128 stands for zero in the data rows.
Here are some points:
[134 142 164  97 147 107 101 125 131  60 153 160]
[ 97 118 121 109 122  80 100 143 154 134 158  91]
[139 180  71  58 179  59 113 100 180 147 180 179]
[ 85 138 108 143 151 179 153 174 107  75 109 157]
[ 88 103 120 136 141 169 174 180 117 169 138 121]
[111 172 109 143 179 103 179 118 175 106 146 123]
[115 154  88 123 171 155 122 120 152 114 176 157]
[164 122 119 122 166 113 166 146 124 150 105 154]
[ 89 180 126  92  74 146 147 131 149 122 147  59]
[105 131  74  82 128  99 164 165 164  84 159  83]
[104  88 114 159  84 179 120 152  96 180 116 125]
[125 180 179 118  94 151 132  79 119 171 108 177]
[126 107 127 164 120 115 138 131 104 101  66 164]
[ 68 102 165 171 100 155 122 140  71 166 157 147]
[110 134 124 120 135  97 148  86 149 123 105 154]
[120  93 131 133  58 150 116 177  95  60  70  72]
[ 63  60  81 102 172 147 168 180 163 109 151 114]
[147 125 150 160 120 130 156  94 154 135 165 132]
[149 140 112  88 158  69 111 121 180 113  92 141]
[ 98 123 179 179  82 153  87 125  68 137 143 131]
[143 129 174 159 119 169  82  60 110 160 117 179]
Here are 12 more points, each followed by its number:
[ 91 150 100 129 171 125  87 151 130  91 129 160] 0
[170  60 101 150 136 177 116 171  79 165 139  98] 1
[161 119 115 132 116 123 171 130 158 134 157  66] 2
[104 180 111 110 153  71 179 149 180 174 153 141] 3
[157 133 121  93 149 113 146 125 180  83 158 161] 4
[135  77 169 151  95 138 114 104 102 131 122 100] 5
[137 112 111 128 150 129 137 148 143 123 168 119] 6
[154 134 168 138 120 179  68  89  93 101  96 141] 7
[165 108 149 178  86 172 103 117 139 117 130  59] 8
[111 158  95 114 150 118 179 144 154 127 161 119] 9
[127  85 128 135 138 136  81 124  97  80  91 153] 10
[138 132 139  96 177 116 174 171 165 109 156  98] 11
Which of these numbered points is nearest to each point below, ignoring the 3 directions in which the first points spread most? Its number follows each.
[180  76 158 179 128 120  75  77  99 152  68 151] > 10
[ 72  90  99  69 123 107 148 180 150 112 180 150] > 4
[180 169 134 160 179 112 114  82 104  65  81 113] > 7
[114  92  85  58 147  78 148 142 179 164 143 159] > 5
[180 139 138 147 107 115  78  93 133 123  97 123] > 6
[128 141 104 125 159 126 174 123 123 166 107 163] > 9
[180 142 179 177 120 122 132 135  88 102  72 108] > 11
[180 120 139 147 132 123 127 139 127 124 157  96] > 6
